One turn moves each row of this set onto another row. After a few examples, where does it send each row asked below?
j617: -9; -8; -9; -9; 9; -1; 4; 32; -18; 10; -9; -23; -13; 1; 28; -21; 1; 13; -4; 17; -1; 1; 31; 25
j267: 14; 4; -11; -28; 15; 21; 20; 37; -24; 11; -8; -1; -2; 10; 22; -13; -14; 21; 5; 13; -6; -2; 7; 26
j392: 11; -11; -11; -9; 26; 6; 16; 33; 5; 7; -13; -14; -7; 9; 35; -23; -10; 32; -5; 23; -7; -1; -13; 2
j787: 9; -1; -14; -12; -8; 21; -4; 34; -30; 8; -16; -17; -14; 22; 32; -24; -8; 24; -3; 25; 0; 5; -15; -6
j100: 4; -11; -13; -11; -11; -10; -15; 39; -6; 6; -6; 6; -8; 2; 32; -18; -11; 24; -5; 13; 9; 7; -14; -11
j512: 15; 2; -13; -8; -19; 24; 12; 36; 17; -2; -13; -17; -3; 3; 24; -17; -6; 18; 6; 9; -5; 1; 21; 8
j535: 4; -11; -15; -12; -10; -12; -18; 34; -8; 5; 1; 7; -7; 3; 30; -14; -15; 22; 1; 11; 6; 3; -14; -12
j937: 21; -1; -13; -14; -3; 21; -16; 39; -23; 7; -7; -21; -8; 14; 29; -24; -10; 11; -9; 12; 2; 14; -11; -4
j340: 14; 1; -16; -10; -18; 23; 10; 29; 12; -5; -1; -17; -2; 6; 19; -11; -15; 15; 16; 5; -10; -5; 22; 5
j638: 13; -1; -17; -16; -3; 19; -13; 28; -33; 6; 1; -19; -9; 20; 25; -17; -19; 15; 7; 15; -4; 3; -13; -8
j104: -24; -2; -10; -23; -18; -2; -1; 46; -1; 11; -9; -13; -5; 9; 30; -19; -5; 15; -19; 4; -4; 15; -1; 8
j93: -20; -4; -14; -26; -13; -4; -9; 38; -4; 8; 10; -15; -2; 9; 23; -10; -17; 9; -6; -5; -11; 9; 0; 5
j622: -16; 1; -9; 3; -20; 5; 12; 33; -18; -1; -6; -4; -3; -1; 29; -18; 1; 3; -17; 9; -12; 11; 16; -1
j435: -7; -8; -11; -11; 10; -2; -2; 28; -20; 10; 1; -24; -10; 0; 24; -17; -6; 9; 1; 11; -4; -2; 31; 24
j682: 8; 0; -12; 4; 7; 10; 11; 30; 0; 18; -3; 13; -9; 24; 24; -16; -10; 38; 11; 10; -16; -6; 15; -3
j684: 15; 1; -9; 6; 8; 12; 8; 41; 9; 19; -11; 11; -7; 17; 27; -22; 0; 32; -6; 6; -9; 6; 17; 0
j668: 7; 1; -15; -9; -21; 24; 19; 30; 10; -3; -12; -14; -7; 10; 23; -13; -10; 24; 15; 15; -8; -9; 19; 5
j593: -12; 0; -12; 0; -16; 5; 5; 28; -19; -3; 7; -6; 1; -3; 23; -14; -8; -3; -10; 3; -16; 9; 17; -2
j135: 19; -11; -13; -12; 31; 3; 5; 32; 8; 5; -1; -17; -2; 4; 30; -20; -14; 22; -5; 12; -8; 2; -11; 3
j710: 18; 3; -11; -28; 17; 21; 16; 38; -22; 10; -5; -3; 0; 7; 22; -14; -15; 16; 3; 8; -5; 2; 9; 26
j430: -13; -8; -11; -9; 8; -2; 4; 26; -23; 11; -4; -22; -14; 5; 26; -17; -4; 16; 4; 18; -5; -6; 31; 23
j155: 11; -12; -15; -12; 28; 3; 12; 25; 0; 6; 0; -14; -5; 11; 30; -17; -20; 30; 6; 19; -13; -8; -13; -1
j254: -21; 0; -12; 1; -20; 5; 13; 25; -24; -2; 0; -3; -3; 4; 27; -13; -7; 5; -4; 11; -17; 2; 15; -4
j370: -33; -3; -14; -24; -20; -3; 4; 35; -10; 12; -2; -11; -7; 17; 27; -12; -15; 22; -2; 10; -11; 0; -4; 3
j165: 17; 4; -9; -27; 15; 22; 19; 41; -21; 11; -11; -1; -2; 8; 24; -15; -11; 20; 0; 12; -3; 2; 8; 28
j463: 0; -12; -14; -11; -13; -11; -12; 36; -10; 6; -6; 8; -11; 5; 33; -16; -13; 27; 2; 17; 6; 1; -15; -12
j737: 19; 1; -12; 3; 12; 9; -1; 33; 6; 16; 7; 8; -2; 15; 20; -14; -13; 25; 5; -4; -14; 3; 18; -2

j593 -> j622
j340 -> j512
j463 -> j535
And these:
j682 -> j737
j392 -> j155
j370 -> j93
j787 -> j638
j430 -> j435
j710 -> j165

One turn moves each row of this set onto another row. After a few examples, where does it send each row asked below?
j745: -21; 26; -2; 1; 19; 1; -20; 24; -14; 15; 13; -15; -2; -3; -19; -3; 14; -34; 20; 6; -10; 26; 11; 2; -15; 11; 11; 18; -1
j777: -19; -10; -12; -6; -9; -1; -5; 21; -19; 18; 20; -23; -3; 10; -10; 8; 4; -18; -6; 14; -9; 25; -2; -3; 3; 35; -7; 16; -6
j257: -25; 16; -7; 10; 0; -16; -24; 20; -2; 7; 33; -12; -1; 7; -1; -17; -11; -18; -1; -2; -11; 39; -9; 19; 2; 26; 6; -9; 3
j159: -3; -1; 4; 4; 2; 6; 0; 13; -15; 29; 17; -24; 3; -7; -16; -5; 21; -12; 8; 29; 5; 32; 5; 2; -14; 13; -5; -6; -12
j97: -3; 3; -19; -1; 3; -9; -22; 10; -5; 8; 28; -16; 2; 7; -19; 3; 16; -12; 22; 0; 9; 42; 20; -4; -18; 5; -7; 5; -18
j296: -25; 9; -11; 32; -11; -13; -25; 21; -20; 24; 32; -33; 1; -1; -14; 2; 6; -17; 4; 12; -16; 35; -12; 2; 12; 10; 2; -9; -7
j819: -1; 2; -25; 3; 7; -5; -20; 9; -18; 15; 42; -21; 3; -4; -15; 3; 13; -33; 13; 19; -8; 30; 10; -20; -29; -2; 3; 10; -3
j540: -15; 25; -1; 4; 14; -3; -16; 16; -7; 11; 20; -17; 1; -5; -7; 17; -10; -21; 7; 25; -15; 17; -5; -2; 5; -6; 0; 10; -17
j797: -18; 9; -14; -3; -10; 5; -28; 2; -12; 0; 38; -21; 2; 2; 4; -19; 23; -32; 24; 15; 1; 12; -14; -5; -8; -2; -6; 15; 5
j442: -17; 0; -12; 20; -14; -3; -6; 19; -2; 15; 28; -18; -7; 3; 18; -20; -11; -24; 12; 20; -10; 31; -2; -13; 2; 8; 8; 6; 4
j914: -14; -6; 4; 20; 8; -13; 2; 16; -13; 19; 36; -28; -14; 1; -13; -10; 5; -29; 21; 27; 4; 22; -9; -18; -7; 6; 6; 1; -6
j896: -16; -1; -8; -12; -19; -18; -20; 15; -6; 10; 6; -22; -13; -2; -6; -4; -8; -12; 8; 17; -6; 26; -8; -5; -14; 11; 10; -20; -12
j849: -17; 13; -4; -7; 7; -14; -21; 28; -7; 16; 6; -12; 3; 1; -18; -11; -1; -24; 11; -8; -6; 33; -4; 7; -33; 1; 5; -7; 3
j857: -2; 6; -25; 6; -12; -14; -24; 12; 17; 13; 28; -23; 5; 1; -19; -16; -6; -26; 14; -11; 0; 19; 4; 15; -3; 10; -2; 8; -1
j542: -26; 13; -5; 7; -6; -16; -11; 12; -1; 26; 42; -16; -9; 7; -13; -25; -14; -44; 5; 22; -13; 30; -13; 4; 0; -3; -7; -3; 7
j414: -33; -3; -7; 18; -9; -17; -40; 5; 6; 12; 26; -16; -5; -5; 10; 3; -14; -23; 3; 13; -8; 18; -8; 7; -2; 12; 4; 9; -3
j780: -11; 2; -5; 3; -17; -11; -28; 16; -11; 18; 41; -15; 7; 10; 5; -20; 11; -32; 6; -2; -3; 25; -18; 11; -14; -6; -19; 18; -11
j178: -29; 1; -26; -1; -11; -3; -24; 9; 11; 17; 12; -6; 5; 6; -18; 1; -2; -18; -9; 18; -9; 24; -7; 17; -2; 2; -3; 5; -18
j499: -6; 6; -3; 1; -10; -5; -14; 17; -20; 32; 31; -6; -5; 5; -4; -20; -14; -24; 0; 17; 16; 23; -12; 3; 5; 4; -2; 4; -21
j837: -20; 1; -15; -6; -2; 3; -17; 21; -18; -1; 25; -15; -14; 4; -13; -13; 26; -28; 24; 9; -7; 21; -1; -4; -11; 24; 5; 26; 4
j103: -15; 9; -1; -7; 7; 12; -4; 5; -24; 4; 44; -26; 5; 9; -1; -1; 19; -17; 0; 23; -11; 43; -4; -4; -6; 13; -4; 5; 0
j289: -2; 25; -27; 11; 1; -23; -28; -7; -2; 20; 21; -13; 7; 8; -17; -1; 16; -19; 6; -1; -4; 25; 5; 3; -15; 11; 2; 6; -2
j444: -29; 18; -8; -12; 1; -9; -33; 8; 11; 22; 23; -12; -7; -14; -13; 4; 17; -18; 5; 9; -13; 28; -2; 12; -5; 20; 9; -13; -9
j584: -2; -12; -12; 6; -10; -5; -13; 12; -18; 3; 38; -25; 5; -3; -9; -16; -9; -38; 23; 11; -10; 30; 20; 1; -16; 3; -7; 15; 3
j830: -22; 8; -6; -20; 12; -9; -7; 0; -9; 9; 28; -3; -7; 7; -28; -2; 13; -15; 12; 15; -16; 30; -9; -1; -2; 5; 3; 8; -23
j626: -16; -11; 12; -7; -7; -2; -16; 12; -8; 20; 51; -28; -13; -12; -5; -10; 3; -27; 11; 20; -1; 32; -11; -1; -15; 10; -16; 0; 8
j956: -26; 9; -10; 11; -10; -18; -28; 22; -6; 21; 27; -30; 14; 11; -13; -5; 13; -36; 3; -8; -10; 35; -13; 10; -22; -6; -11; -8; 3
j298: 0; 8; -18; 19; -13; -13; -24; 9; -1; 5; 39; -26; -2; -3; -6; -7; -2; -50; 3; 14; -2; 18; 3; 15; -17; 8; 4; 9; 14
j239: -23; 1; -11; 5; -5; 1; -17; 0; -15; 11; 27; -20; 2; -8; -13; 6; 4; -19; 18; 30; 10; 13; -15; -3; 4; 3; -11; -14; 17
j874: -16; 2; -12; 4; 19; -3; -17; 1; -16; 12; 18; -20; 21; 6; -25; 2; 6; -4; -6; 15; -2; 21; -11; 10; -10; 13; 0; -2; -15

j444 -> j257
j780 -> j797
j414 -> j442
And these:
j296 -> j499
j819 -> j97

One turn moves each row of this set onto another row. After a few examples, where does it send each row asked below?
j101: 5; -1; -5; 25; -5; -17; 41; 3; -12; -17; 16; 3; 1; -5; 10; -17; -14; -9; 5; -8; 3; 7; 26; 7; -1
j496: 3; -5; -1; 35; 5; 19; 15; -4; 0; -10; 9; -12; 7; 8; 9; 2; -4; 1; -24; -3; 5; -11; 30; 7; -28
j28: -4; -3; -6; 9; -8; 0; 15; 10; -14; -29; 19; -10; 22; 15; 7; 19; 0; -2; -23; -7; -10; -27; 23; 6; -10
j692: 4; -5; -6; 18; -10; -19; 37; 3; -15; -16; 16; 7; -1; -7; 12; -21; -13; -10; -7; -8; 4; 8; 22; 10; 0
j27: 0; 4; 5; 20; -15; -12; 28; 2; -7; -22; 18; -5; -6; 0; 20; -18; -25; -7; -7; -18; -3; 8; 22; 18; 5
j609: -5; -3; -2; 23; 2; 8; 5; 9; -11; -38; 25; -6; 20; 13; 18; 18; -9; 2; -17; -8; -11; -24; 12; 13; -12
j72: 3; -6; -3; 28; -1; 16; 17; -4; -2; -7; 7; -11; 7; 8; 6; 1; -1; 0; -31; -3; 6; -12; 31; 7; -27
j205: 5; -19; -16; 23; -6; -13; 21; -3; -8; -21; 9; -23; 25; 6; 23; 2; -7; 2; -22; 10; 2; -12; -7; -12; -1
j524: -4; 1; -4; 21; 1; 4; 14; 9; -10; -33; 22; -12; 23; 16; 10; 23; -5; 0; -10; -8; -12; -27; 22; 5; -12
j208: -6; 3; -6; 20; 2; -14; -10; -8; -27; -18; 32; -27; 16; 20; 7; -4; -19; -1; -13; 5; -3; 2; 5; 11; -18
j523: -9; 5; -13; 21; -21; -11; -2; -7; -5; -23; -4; -16; 26; -3; 2; -7; 2; -15; -5; 2; 9; 2; 0; 15; 0
j110: 6; -16; -16; 26; -4; -12; 24; -3; -5; -19; 8; -26; 26; 8; 21; 5; -6; 1; -14; 9; 1; -13; -4; -15; -1
j847: -4; 5; -6; 23; 3; -16; -3; -8; -25; -15; 31; -31; 17; 21; 2; 0; -18; -2; -4; 5; -4; 1; 11; 6; -19
j427: -6; -7; -4; 10; -7; 3; 6; 10; -14; -34; 22; -3; 20; 12; 15; 14; -4; 0; -30; -8; -9; -24; 12; 13; -10
j817: 6; -16; -14; 31; 1; -9; 21; -3; -4; -23; 10; -25; 26; 7; 25; 4; -10; 2; -11; 9; 0; -13; -7; -13; -2
j337: 5; -19; -14; 28; -2; -9; 17; -3; -5; -24; 10; -22; 24; 5; 27; 1; -10; 3; -18; 9; 1; -11; -11; -10; -1
j156: -8; 8; -11; 32; -12; -8; 0; -7; -1; -26; -2; -20; 27; -1; 2; -3; 0; -14; 8; 2; 7; 2; 3; 13; -2
j314: 2; -9; -2; 27; -1; 17; 12; -4; -3; -11; 8; -7; 5; 6; 10; -2; -3; 2; -36; -3; 7; -10; 26; 12; -27
j667: -6; 1; -8; 12; -5; -18; -7; -7; -28; -13; 30; -26; 16; 20; 3; -4; -16; -3; -20; 5; -2; 1; 8; 9; -17
j323: 0; 7; 5; 24; -12; -11; 30; 2; -6; -23; 19; -7; -6; 2; 19; -16; -25; -8; -1; -18; -4; 7; 25; 16; 4
j360: 0; 7; 4; 20; -16; -14; 33; 2; -7; -19; 17; -8; -5; 3; 15; -15; -23; -8; -3; -18; -5; 6; 29; 13; 4
j358: 5; -2; -3; 32; -1; -13; 34; 2; -11; -21; 19; 6; -1; -7; 17; -19; -19; -8; 6; -9; 3; 9; 18; 13; -2
j119: -4; 4; -9; 15; -4; -19; -1; -8; -27; -11; 29; -30; 17; 22; -2; 0; -14; -3; -12; 5; -3; 0; 14; 3; -18
j251: -9; 6; -10; 29; -15; -8; -5; -7; -3; -28; -2; -15; 25; -3; 6; -7; -2; -13; 0; 2; 8; 3; -4; 18; -1
j673: 0; 4; 3; 16; -18; -15; 30; 3; -7; -20; 17; -6; -6; 1; 16; -18; -22; -8; -9; -18; -4; 8; 26; 16; 5
j99: 2; -7; 0; 35; 4; 20; 10; -4; -1; -14; 11; -8; 6; 6; 13; -1; -5; 3; -30; -4; 6; -10; 24; 12; -28
j569: -8; 8; -13; 24; -19; -12; 4; -7; -3; -21; -5; -20; 27; -1; -2; -3; 4; -16; 2; 2; 7; 1; 6; 10; -1
j957: 3; -6; -3; 25; -6; -15; 31; 3; -13; -21; 18; 10; -2; -8; 18; -22; -17; -8; -5; -9; 5; 9; 15; 16; 0

j101 -> j692
j156 -> j569
And these:
j427 -> j609
j99 -> j496
j337 -> j817
j673 -> j27
j119 -> j667

